(in the rows, 128 means zero)
One turn moves every row onto another: examples first, then more rows asked:
Z_237: [109 123 144 107 136 135 114 150 146 123 185 122 137 135 114 108 135 157
 132 121 148 129 124 118 105 138]
Z_431: [142 131 113 132 142  92 172 121 127 118 109 111 129 127 159 102 145 129
  95 138 143 127 120 140 142 101]
Z_424: [155 127  74 130 110 138 113 122 120 145 125 136 128 105 133 145 146 101
 131 116  82 146 137 136 122 163]
Z_522: [163 130  80 128 105 138 116 130 123 143 122 118 124 127 148 159 139  83
 122 100  99 146 133 130 120 143]
Z_582: [ 92 107 116 114 132 133 178  99 118 138  98 132 150 136 135 154 111 120
 132 108 130 128 137 106 141 128]
Z_15: [151 121  84 127 110 128 119 120 117 152 110 124 147 122 135 160 145  83
 119 112  87 135 132 122 127 141]
Z_396: [141 113 154 149 104 140 125 113 152  91 100 153 100 121 100 151 120 147
 108 132 128 110 113 139 161 112]
Z_383: [135 114 141 150 116 126 120 105 145  87 100 159 113 135 102 148 116 150
 122 145 127  86 121 138 148 104]
Z_830: [161 131  82 113 111 151 118 131 123 158 114 123 117 115 139 155 139  87
 123 117  93 149 118 118 128 132]
Z_980: [108 127 138 103 132 138 123 166 131 139 178 128 117 146 132 120 139 165
 128 132 154 120 132 124 110 152]
Z_700: [153 139 123  93 160 120 142 125 121  84 131 101 128 141 139 145 124  99
 106 113 133  91 134 117 118 127]
Z_119: [158 126  81 128 110 133 121 126 133 163 113 119 116 113 137 157 141  89
 114 114  83 143 138 131 119 130]
Z_179: [100 118 142 106 145 131 132 156 128 142 184 131 138 137 136 108 123 156
 139 118 138 133 121 132 102 137]
Z_917: [110 113 128 126 137  99 158 114 139 137 100 125 128 131 166  97 151 122
  88 127 130 122 129 136 141 100]
Z_587: [113 122 149  99 132 147 129 161 130 122 177 120 126 130 145 117 139 159
 134 119 144 140 125 151 104 143]
Z_274: [139 106 156 161 111 136 134 104 138 105 107 159 109 121 104 146 124 152
 130 132 131  94 125 137 162 103]
Z_872: [143 112 155 155 120 139 128 101 144  89 107 142 103 140  98 147 122 145
 121 150 129  91 118 127 154 107]
Z_58: [103 131 144 108 138 127 131 138 131 127 184 118 135 135 119 109 137 160
 125 121 147 145 123 138  98 140]
Z_976: [161 124  82 125 119 147 120 134 110 163 107 123 123 113 136 153 144  92
 114 122  92 148 140 130 129 139]
Z_821: [100 134 149  99 143 133 142 152 148 135 181 124 130 132 133 120 135 156
 130 121 142 136 123 131 106 146]
Z_172: [ 99 106 122 116 132 138 185 118 115 129  89 124 137 133 127 144  89 113
 142 115 122 130 133 117 125 143]
Z_232: [140 117 144 153 115 127 135 101 140 107 105 156 116 142 102 152 119 157
 128 145 122  81 130 142 160 102]
Z_463: [143 115 153 153 119 115 145 108 150  95 103 141  99 121  94 147 117 141
 124 144 141  97 121 132 154  97]
Z_666: [137 119 153 161 107 134 115 103 137 113  92 145 102 127  98 144 130 149
 118 141 114  87 132 149 151 106]
Z_615: [147 134  84 124  95 138 102 130 117 162 107 121 124 116 135 160 137  96
 116 119  94 129 128 120 129 152]
Z_687: [111 135 136 108 129 131 126 160 136 126 185 115 131 136 141 112 127 164
 120 128 143 137 134 139 104 135]
Z_285: [144 110 143 148 112 124 135 101 155  96 110 158 105 130  87 132 127 155
 129 135 130  96 132 132 162 115]
Z_786: [103 132 144  93 142 145 137 151 126 135 177 123 128 149 147 105 130 149
 129 129 139 130 138 134 102 134]
Z_38: [143 110 154 156  95 128 142  99 137 101 102 146 101 132 105 152 109 148
 121 143 131  90 120 125 153 113]
Z_371: [160 129  88 116 106 141 113 126 126 153 112 123 116 127 123 157 141  80
 128 119  87 142 124 127 126 155]
Z_142: [160 125  85 119 112 141 123 150 133 163 120 118 118 111 133 156 134  98
 146 117  86 145 129 138 131 146]
Z_236: [141 142 131  75 152 133 146 114 114  98 124 121 120 148 137 141 110  96
 107 117 136  98 124 133 101 129]
Z_352: [100 121 141 105 127 136 138 148 124 132 189 127 126 143 136  94 131 150
 122 120 147 132 128 138 119 138]

Z_352 moves to Z_522
Z_274 moves to Z_687
Where do these go?
Z_15 moves to Z_463
Z_431 moves to Z_236
Z_383 moves to Z_821
Z_424 moves to Z_396
Z_232 moves to Z_58
Z_872 moves to Z_179
Z_285 moves to Z_587
Z_917 moves to Z_700
Z_237 moves to Z_142

One turn moves every row onto another: examples first, then more rows asked:
Z_325: [130 168 120 129 157 139 180 150 104 140  99  94  48 127 104 153 132 116
 152 115 105 132 153 125 113]
Z_810: [119 143 135 115 143 123 157 132  91 159 130  94  78 144 124 193 124 120
 131 113 113 145 128 134 106]
Z_10: [ 97 166 122 132 158 124 173 131 121 136 115  97  52 122 117 141 128 105
 142 108  97 145 160 126 104]
Z_342: [132 139 123 138 145 130 147 137  66 149 127  96  73 124 120 100 126 128
 163 169 124 122 139 116 124]
Z_867: [126  53 113 112 161 114 149 136 133 122  95 111 116 115 126 102 146 121
 158 142 104 135 122 133  93]
Z_267: [114 139  87 135 159 126 158 140  97 147 132 108  76  87 118 100 102 128
 156 153 129 150 131 116 112]
Z_800: [157 165 160  93 156  99 129 140 101 148  95 115 147 112 153 122 117 116
 145 110 117 127 124 128  98]
Z_253: [159 169 139 111 157 117 161 142  80 154  92 111 155 137 135 114 114 122
 130 114 117 129 116 143  97]
Z_13: [148  61 105 116 161 141 162 131 104 144  93 117 119 138 108 116 151 142
 145 135 111 132  96 138 120]
Z_61: [135 133 148 157 163 110 127 122  85 144 144 119  85 115 121 124 145 150
 161 142 115 116 143 108 132]
Z_103: [124 133 137 104 141 122 156 135 110 160 118 121  76 145 120 172 105  99
 136 137 104 156 168 131 107]
Z_926: [131 108 144 127 129 143 156 129 179 158  45 113  88 122 137 110 144 128
 125 125 112 130 114 126 113]
Z_446: [139 184 144 118 151 141 157 133 117 148 107 108  50 117 105 160 140 136
 142 131 100 133 151 126 132]
Z_619: [118  84 145 105 181 113 118 118 134 132  96  91 119  91 125  99 149 137
 144 147 119 140 107 147  99]
Z_27: [106 178 142 121 153 128 149 116 139 146 119 110  55 113 119 147 135 127
 132 121  93 145 160 129 121]
Z_705: [128 114 143 150 158 141 165 134 153 151  43  85  93 123 122 119 153 134
 127 103 126 121  97 132  94]
Z_736: [167  96 140 133 141 129 140 142 107 146  54 122 125 105 143 120 146 160
 158 117 120 117  91 118 106]
Z_642: [144 117 151 135 152 140 157 141 171 150  35 100  90 106 120 117 147 135
 135 121 125 122 110 127 103]
Z_135: [122 135 112 156 177 105 140 125 115 145 151 130  90  78 115 125 120 150
 153 124 120 143 134 108 119]
Z_521: [138 113 136 128 135 132 136 118 141 149  73 128 137  90 147 105 136 178
 133 131 113 136  92 136 104]
Z_84: [124 166 141 119 167 118 156 142 113 143 126  80  90 112 106 186 126 139
 134 135 115 140 134 148  87]
Z_856: [142  89 135 111 176 140 125 113 107 154  93 100 122 111 108 114 153 159
 131 137 125 134  82 153 124]
Z_594: [107 103 129 139 143 126 148 118 129 145  65 114 138 108 149  75 120 143
 133 129 111 142 109 145  79]
Z_114: [128 158 143 108 166 118 159 147 133 143 114 105  89 112 102 165 107 118
 136 157 106 152 169 146  88]
Z_85: [136  84 136 143 149 124 152 139  93 142  44 107 126 125 142  92 131 123
 157 115 121 127 115 127  80]
Z_307: [143 151 132  95 132  92 148 143 123 133 114 122 149 112 171 127 120 118
 148 111 100 133 122 121  91]
Z_49: [114 106 141 146 135 144 163 121 158 158  51 100  91 138 138 113 151 129
 120 102 113 127 101 130 106]
Z_191: [145 154 108 110 133 112 181 145 101 140 110 120 156 138 150 116 115 128
 135 112  99 133 116 133  87]

Z_114 moves to Z_103
Z_594 moves to Z_85
Where do these go?
Z_705 moves to Z_642
Z_253 moves to Z_800
Z_135 moves to Z_267
Z_13 moves to Z_856
Z_27 moves to Z_10

One turn moves every row onto another: examples first, then more rows asked:
Z_923: [148  98 146 151  89 158  95 100 139 157  98 124 128 137 148  88 126 128
 100 149 112 132 116 150 131 116 124  85 204]
Z_733: [137 119 172 135 143 147 164 106 176 133 111 128 112 108 127  97 161 129
 162 119 120 124 142 146 113 120 137  80 185]
Z_255: [176 101 129 158  99 177 106 133 130 164 100 139 113 128 108  92 118 140
  95 126 121 143 121 168 122 127 101  94 182]
Z_590: [185 106 162 183 120 120 144 113 142 158 118 101 137 153 150  70 152 143
 141 151 136 123 146 117  90 121 130  62 167]
Z_71: [187 105 133 176 129 127 121 113 191 138 119 106 131 158 114  84 141 140
 110 119 121  99 120 128 114 151 129  92 179]
Z_362: [184  96 166 158 129 148 164 159 164 154  85 126 127 119 115  79 163 119
 150 128 140 141 155 124  99 122 129  61 182]
Z_481: [128 140 171 148 126 154 150 167 153 132 161 162 132 107 131 123 141 116
 129 102 139 112 141 125 119 158  99 113 193]
Z_421: [122  65 189 153 109 170 155 154 137 169 113 155 148 118 136 101 176 117
 155 126 122 120 131 117 109 100 108  75 185]
Z_573: [165  80 140 134  95 143 143 148 182 141 107 100 119 156 119  78 120 151
 118 113 142 129 148 133 109 155 134  85 183]
Z_518: [188 116 125 154  90 155 129 132 133 169 151 152 150 142 134 103 166 126
 132 150 188  78 152 112 117 107  95 137 160]
Z_950: [150  73 136 127 110 150  93 121 170 143 155 132 147  84 120  94 144 120
 118 169 148  96 180 129 124 144 127  82 178]
Z_504: [206 132 125 180 137 134 140 144 126 175 129 131 115 150 156 105 139 124
 130 139 131 116 141 137  79 139 134 104 167]
Z_988: [180 119 131 163 132 139 129 118 139 155 155 146 153 150 129 116 157 128
 142 142 135 104 126 107 119 112  80 130 121]
Z_784: [135  80 170 141 114 175 169 122 111 169 118 125 128 160 131  78 156 162
 160 145 137 116 132 124  99 108 125  82 183]
Z_853: [147 126 160 157 124 150 117 129 139 133 177 129 120 127 156 142 112 132
 131 134 129 109 149 112  95 147  90 113 156]
Z_955: [142  77 134 138 111 170 157 129 144 178 110 137 154 165 116 100 193 144
 160 143 122 127  97 134 128 130 127  94 167]
Z_252: [154  87 150 141  94 163 106 146 140 162 102 141 132 118 135  77 130 108
 104 162 149 113 144 130 129 123 138  84 235]
Z_829: [166 102 133 172  77 163 114 133 145 153 143 121 158 128 107  81 136 147
  86 131 128 138 120 156 126 148  87  74 157]
Z_338: [146  89 161 183  89 133 124 143 173 147 158 151 118  95 140 129 149 109
 120 127 128 110 134 137 109 156 111  76 230]
Z_841: [136  86 168 138  87 193 119 127 128 164 135 167 122 108 152 134 175 122
 135 120 149  89 160 131 107 104  96 122 176]
Z_697: [133  76 143 170 115 134 139 145 188 148 112 130 111 128 121  98 130 138
 138 107 103 115 120 149 117 151 132  87 213]
Z_165: [125  71 163 128 103 196 164 127 116 175 128 141 132 142 113  97 175 161
 149 131 144 105 121 132 110 122 121  89 195]
Z_912: [179  72 117 132 114 159 133 126 134 166 109 125 135 162 109  91 180 157
 167 150 158 126 133 123 125 125 108 114 145]
Z_466: [175 132 145 151 103 164 145 152 131 153 166 165 146 127 131 111 169 114
 132 135 180  91 162 112 113 124  87 134 157]
Z_664: [145  86 139 125 129 128 109 120 158 168 139 159 140  95 129  82 132 107
 105 149 127  97 152 132 132 115 143  90 210]
Z_336: [184 106 154 139  96 134 126 117 158 150 176 146  96 104 145 136 136 116
  99 126 153 117 163 138  94 147 115  91 199]
Z_749: [177 120 147 188  98 136 104 168 131 147 141 132 140 149 172 115 154 117
 126 135 135 132 156 112  97 170  97 106 155]
Z_764: [159 102 111 142 105 150 115 142 173 154 159 148 161  87 109  96 169 111
 107 141 133 110 156 163 129 170 126  96 161]
Z_779: [220 118 131 139 107 139 125 132 175 146 131 120 116 148 123 100 148 123
  89 118 160 119 158 131 100 162 127 102 170]
Z_141: [163 101 131 162 128 160 162 145 127 180  99 138 149 170 128  93 176 135
 157 141 116 126  99 134 112 128 126 107 162]
Z_113: [131  79 157 133  78 146 145 132 168 147 144 120  96 116 147 117 118 141
 129 126 136 126 152 147 101 151 131  77 217]
Z_314: [165 117 111 154 101 172 124 111 154 154 172 124 140 109  99  96 134 149
 104 149 137 104 137 170 115 157 115  94 153]
Z_117: [113  68 184 141  98 184 142 134 138 177 136 166 148 121 135 122 174 131
 130 114 121 103 125 120 113 101  99  85 182]
Z_230: [200 110 150 185 107 126  94 112 181 134 156 129 128 123 133 122 163 109
  96 133 140 102 140 119 107 156 105  88 183]
Z_443: [129  96 175 124 113 183 148 125 134 157 135 168 111 102 150 123 176 115
 161 128 144 102 165 138 104 102 116 110 181]
Z_953: [190  96 117 153 118 128 130 125 151 174 137 150 166 159 120  99 169 134
 143 147 149 108 125 108 131  99  93 118 134]
Z_525: [183 100 130 153 104 162 130 142 123 151 114 121 142 177 130  93 173 145
 156 149 155 135 146 114 113 140  95 118 129]
Z_74: [118 120 187 139 100 176 155 142 176 111 134 111 140 110 131 115 153 121
 150 138 151 116 145 116 114 149 116  79 194]
Z_72: [153 116 148 158  79 164 118 121 151 167 149 163 160 129 166 134 181 101
 124 141 148  79 142 124 119 102 101 129 163]
Z_166: [133 122 172 158  91 170 137 121 154 144 162 150 161 111 162 132 187  98
 144 151 147  86 144 114 116 112 102 111 166]

Z_573 moves to Z_338
Z_733 moves to Z_853
Z_764 moves to Z_255
Where do these go?
Z_165 moves to Z_72
Z_466 moves to Z_141

